In the rows, 128 means zero.
Families of rows that turns and mirrors carry onto each other, the same ones carrying the whole set onto itself: the rest of each named row's family, in list order:
4 families of 8 rows:
zalir: [126  93 125 119 148 145 123  87 137 119 128 102 122  95 101 127 148 132]
Fatuz: [157 132 135 162  94 121 125 147 118 127  71 121 141 144 128 164 123 120]
zed: [108 123 149 128 121 131 148 135 139 137 139  98 148 130 158 165 155 118]
laso: [141 138 132 162 108 118 108 183 129 116 103 128 125 141 142 164 113 122]
tep: [151 117 111 142 117 145 108 138 131  93  99 142 107 129 109  95 125 128]
bot: [116 105 132 118 151 145 104 116 140 110 147 102 116  78 132 119 134 142]
dob: [111 131 158 142 138 116 139 123 125 158 126  99 138 104 130 189 133 129]
Gan: [114 117 135 146 132 115 132 126 128 147 135 100 142  98 131 198 144 117]
paton: [143 150 140 165 105 117 116 172 121 125 114 132 121 152 141 163 121 123]
gabib: [152 135 123 168  90 117 130 149 113 128  83 133 139 134 130 165 130 111]
Soru: [147 146 147 160  93 119 132 138 119 126  75 124 145 146 131 157 128 120]
Vupu: [153 123 117 151 130 135  99 133 123 107  93 144  98 111  91 112 109 137]
mebe: [156 129 118 135 112 135 101 135 127  84 106 132 113 126 131  89 132 140]
Mogu: [161 138 125 150 130 121  92 123 115 105  93 134 103 100 104 113 110 151]
miz: [154 129 126 149 126 136  92 132 118 106  92 136 104  94 111 106 103 147]
selen: [113  99 123 119 158 143 110 114 146 112 150 109 109  93 110 128 139 133]
seviz: [119 129 153 144 136 115 131 124 126 151 141  95 134 118 130 196 140 127]
fefi: [115  97 133 123 149 139 109 119 135 114 160 109 102  86 125 128 143 141]
lito: [118 114 144 140 141 120 133 131 128 157 129  92 136 102 130 196 133 128]
lotum: [112 110 129 136 118 125 140 130 136 133 140  98 151 116 149 182 161 109]
dus: [117 104 138 126 122 134 144 136 139 138 137  89 148 128 154 173 154 117]
bor: [119 122 148 133 121 127 141 126 134 137 144  92 145 138 149 178 158 119]
Kazir: [139 106 129 114 139 138 128  82 124 123 125  98 125  91 119 117 152 146]
vom: [156 146 142 165  95 118 129 142 112 134  89 126 135 153 128 164 127 123]
Nif: [154 114 123 145 103 140 102 135 125  84 102 137 106 129 122  95 133 133]
nup: [131  89 135 123 136 141 126  82 124 124 129 101 117  90 110 127 153 140]
fuli: [140 140 121 169 100 115 117 176 121 121 106 139 127 132 140 166 122 112]
bamop: [129 100 134 118 141 146 117  86 130 119 121  97 128  79 119 120 141 142]
bepo: [154 121 121 139 110 147 102 134 125  93  96 133 115 114 129  88 121 138]
zusad: [129 155 146 163 111 114 112 176 129 118 107 134 125 139 142 162 113 123]
goli: [156 123 130 159 122 126  90 130 115 103  96 141  94 103  99 118 111 144]
Rem: [121 115 128 117 157 132 108 120 134 116 157 106 106  83 130 121 137 149]

Same family as Gan: zalir, tep, gabib, Vupu, selen, lotum, fuli
Same family as miz: bot, paton, seviz, bor, vom, bamop, bepo

Families of rows that turns and mirrors carry onto each other, the same ones carrying the whole set onto itself: the rest of each named row's family, in list order:
3 families of 5 rows:
luzun: [166 140 105 139 152 116 131  74 131 164 101 126 135 144 146 111 126 121
 117 118 150 155 142 124 102 109]
fano: [ 86 105 113 124 117 137 139 136 116 165 131 127 166 154 117 123 135  92
 114 122 126 128 136 156 140 151]
lazik: [147 117 149 120 124 151 119 156 120 138 132 135 120 112 110 118 113 147
 136  86 148 111  91 116  98 140]
bak: [150 145 111 133 147 121 120  82 131 147  98 119 144 124 153 106 119 135
 105 131 167 158 151 126 104 107]
Perig: [154 118 124 135 118 121 143 139 123 124 157 186 112 124 130 148 134 111
 102 100 133 136 161 138 139 123]
ruf: [133 129 151 134 131 129 118 133 107 139 168 181 107 119 148 155 136 126
  89 119 130 126 154 141 121 126]
sebab: [155 129 157 142 107 126 157 115 107 118  91 128 114 142 130 112 126 135
 128 148  95 110 151  94 122 130]
gigo: [155 121 161 140 108 124 152 110  91 131 116 109 137 136 105  99 139 125
 140 154 103 101 160 121 116 122]
Reduk: [134 119 139 115 147 162 104 120 124 152 139 113 119 120 112 133 106 149
 126  95 150 106 105 104  82 143]
sifel: [110  96 108 116 119 122 158 139 139 159 120 114 158 155 114 130 138 109
 123 114 121 119 129 119 152 163]
vuz: [152 147 111 139 136 139 142  93 145 150  87 135 142 131 155 111 132 124
 101  99 140 161 110 128 103 121]
neli: [140 124 152 128  97 118 144 115  97 134 114  95 134 119 118  96 127 137
 132 164 116 110 174 108 109 125]
lema: [135 120 150 111 120 127 123 129 100 130 173 177 124 115 151 153 127 140
 107 122 137 137 169 151 121 130]
zome: [128 117 144 100 146 161  98 124 120 134 138 115 141 111 120 128 102 163
 129 104 167 115 114 123  93 141]
bemed: [ 88 103 106 105 102 124 142 128 116 169 138 118 167 142 129 123 127 107
 121 129 131 140 156 150 132 155]

Same family as gigo: luzun, fano, ruf, Reduk
Same family as neli: bak, lema, zome, bemed

Families of rows that turns and mirrors carry onto each other, the same ones carrying the whole set onto itself: the rest of each named row's family, in list order:
5 families of 8 rows:
Relam: [ 80 150 100  98 147 112 111  99 127 159 132 152  87 108 107 148 108 133
  79 165 114 140  80  70  66 106 126 121 147 113 136 147]
muna: [100 120 116  86 100 139  75 133 121 167 156 113 135 134 135 126 117 141
  92 134  73 111  60 123  94 138 151 103 159 100 139 142]
nodir: [113 120  67 100 142 150 131 132 109 117 178 155 105  99 111 135 106 112
  85 174  89 131  74 106  97 159 169 105 156  91 152 182]
Zonut: [ 98 142 125 125 127 125  70  87 134 171 101  90 135 116 120 164  98 124
 106 124 149 150 121 118  77 139 132 105 160 121 124 132]
Ponar: [ 92 126  95 117 113 146 110 134  99 154 110 149 107  83 136 175 110 153
 100 105  96 147 111 103  88 179 138  81 178  98 135 165]
dilo: [125 102  98 127 117 176  92 123 113 140 145 101 150 106 125 151 101 105
 110 123 125 138 108 162 108 183 176  91 168  90 137 168]
pugam: [ 92 134  80 133 155 162 102  95 125 137 115 144 110  77  92 172  89  85
  96 148 168 168 122 115  77 150 156 104 151 108 141 171]
fazel: [ 97 118  62  91 131 148 129 148  98 125 176 148 101  87 104 135 112 106
  76 165  98 133  84 112  83 158 169 101 162  86 146 177]
Dumag: [ 94 128  73 136 156 162 115  86 113 118 121 133 116  79 104 169  79  96
 103 147 163 158 123 106  73 148 165 101 144 109 142 171]
fefe: [ 94 127  90 112 102 147 106 134  98 141  96 151 110  81 128 165 104 150
  91 110 103 145 106 108  95 178 139  82 177  86 127 160]
somul: [ 91 142  95  97 146 114 112 106 112 169 126 155  78 109 110 142 104 141
  82 149 120 152  79  69  62 116 124 116 143 116 143 151]
Nur: [110 125 106 113 161 141  96  89 140 158 181 102 126 134 104 133 103  87
  97 178 136 132  83 123  79 110 166 129 139 118 146 154]
sede: [ 86 139 100 116 104 149 102 131 102 155 102 148  99  91 138 174 113 140
 104 117  96 148 115 100  93 188 136  87 173  95 130 162]
sen: [105 133  82 138 164 149 128  90 118 132 121 141 103  81  97 172  91  97
  97 154 165 167 128 109  79 150 153 108 157 104 134 172]
zise: [113 120 122  92 114 123  93 131 121 180 151 113 128 132 138 129 124 140
  89 138  74 116  67 132  98 136 143 101 164  92 129 128]
tonor: [106 111  73 100 138 162 132 137 104 129 175 163 102  98 112 134 110 113
  84 164  90 127  68 112  96 149 171 106 156  82 149 183]
Tok: [115 118  97 125 123 190  93 126 127 138 150  94 146 106 126 165  97 105
  90 130 128 138 111 162 113 169 178 102 166  83 125 170]
goga: [118 109 102 113 145 135  97  84 150 151 174 102 122 129 106 133  93  87
  91 181 138 126  83 134  81 120 175 132 140 114 137 154]
dige: [113 119 117  91 109 126  99 128 113 163 162 110 128 139 141 126 119 152
  93 139  70 111  67 116  96 139 147 107 164  96 131 143]
liki: [127 106  91 129 113 173  99 131 119 135 140  99 150 111 130 143 100 107
  97 129 126 131 107 170 105 177 175 104 173  91 132 163]
goful: [108 142 130 133 122 125  70  95 145 178 107 101 131 118 130 159 108 130
 107 119 148 140 114 118  96 132 130 109 167 125 125 136]
Rezo: [101 118 129  90 106 131  94 136 119 174 157 117 131 134 134 132 124 141
  94 140  79 107  58 122  99 142 147 114 163  98 142 142]
runo: [111 124 124  88 109 125  86 136 126 182 156 121 122 137 127 129 129 142
  87 141  76 118  67 125 101 140 138 111 171  95 131 144]
Nav: [ 91 133  75 133 150 164 109  92 117 119 125 141 110  83  94 168  84  97
 100 150 165 161 121  99  76 153 161 109 152 111 145 188]
zufi: [ 86 145  96 110 120 152 106 137  89 148 102 151 113  85 125 165 116 151
  97 106 100 152 105  98  92 168 127  80 175  90 135 160]
Rer: [116 113  95 132 112 174  94 129 132 138 153 102 154 109 131 155  95 104
  94 135 129 136 109 167 109 179 173  94 162  91 129 164]
fep: [ 88 136 100 100 141  98 108  96 112 162 127 159  91 107 106 133 112 132
  98 159 111 139  78  70  61 119 125 109 150 120 147 144]
kur: [118 114  98 109 160 137  99  92 137 145 175 105 138 124  95 123  96  97
  85 170 142 129  75 130  80 100 168 124 141 109 143 152]
Bovad: [111 126 102 106 151 141  93  88 140 145 167 105 131 131  95 122  98  86
  88 184 143 129  78 129  87 109 165 130 137 105 138 150]
Fefum: [112 110  97 112 142 133  86  86 147 146 169 101 128 131 101 133  96  77
  92 178 136 123  83 125  85 108 164 129 149 111 136 146]
vab: [113 111 102 128 118 173  91 117 127 130 150  99 159 106 121 156 104  96
 106 139 119 124 110 162 111 172 179  94 172  87 130 164]
duvo: [ 88 140 103  93 152 113 108  94 106 162 124 151  83 105 102 143 113 134
  94 154 109 141  81  64  64 109 130 116 153 112 143 151]
Pakur: [ 78 147 107  96 151 114 103  92 120 164 137 155  87 104 103 154 108 130
  92 159 112 146  83  62  70 112 129 107 142 113 140 152]
tero: [104 133  68 133 157 156 108  87 120 126 118 138 106  81  97 165  83  96
  95 147 161 170 131 109  74 146 156  96 153 105 132 173]
Podo: [102 134 131 132 131 135  74  90 138 177  98 102 131 125 132 160 110 124
 107 115 145 152 110 119  85 130 135 114 153 122 116 130]
buva: [ 98 111  68  93 142 163 133 128  94 121 170 153 107  96 102 139 101 108
  81 170  91 138  74 112  77 156 174 102 149  79 147 179]
Fusek: [103 119  66  92 133 151 128 131 101 123 179 151 106  90 100 138  99 114
  82 173  95 126  78 112  88 159 168  97 162  80 156 185]
mub: [107 135 136 134 133 139  73  75 140 175  99 105 137 127 128 162  96 131
 114 123 140 144 105 120  90 130 135 109 154 117 127 137]
bomo: [ 92 143 101 113 121 155 115 138  92 154 108 152 108  84 131 165 112 161
  97 109 103 154 106 106  87 181 140  82 166  93 136 168]
vamuf: [ 92 133 130 124 123 138  71  90 130 182  98  98 132 115 121 163 102 126
 103 114 150 145 114 125  77 130 133 107 159 113 120 132]

Same family as Zonut: Relam, dilo, zise, tonor, goga, Nav, zufi
Same family as Bovad: Ponar, Rezo, Rer, duvo, tero, Podo, Fusek
Same family as Dumag: nodir, liki, runo, Fefum, Pakur, bomo, vamuf

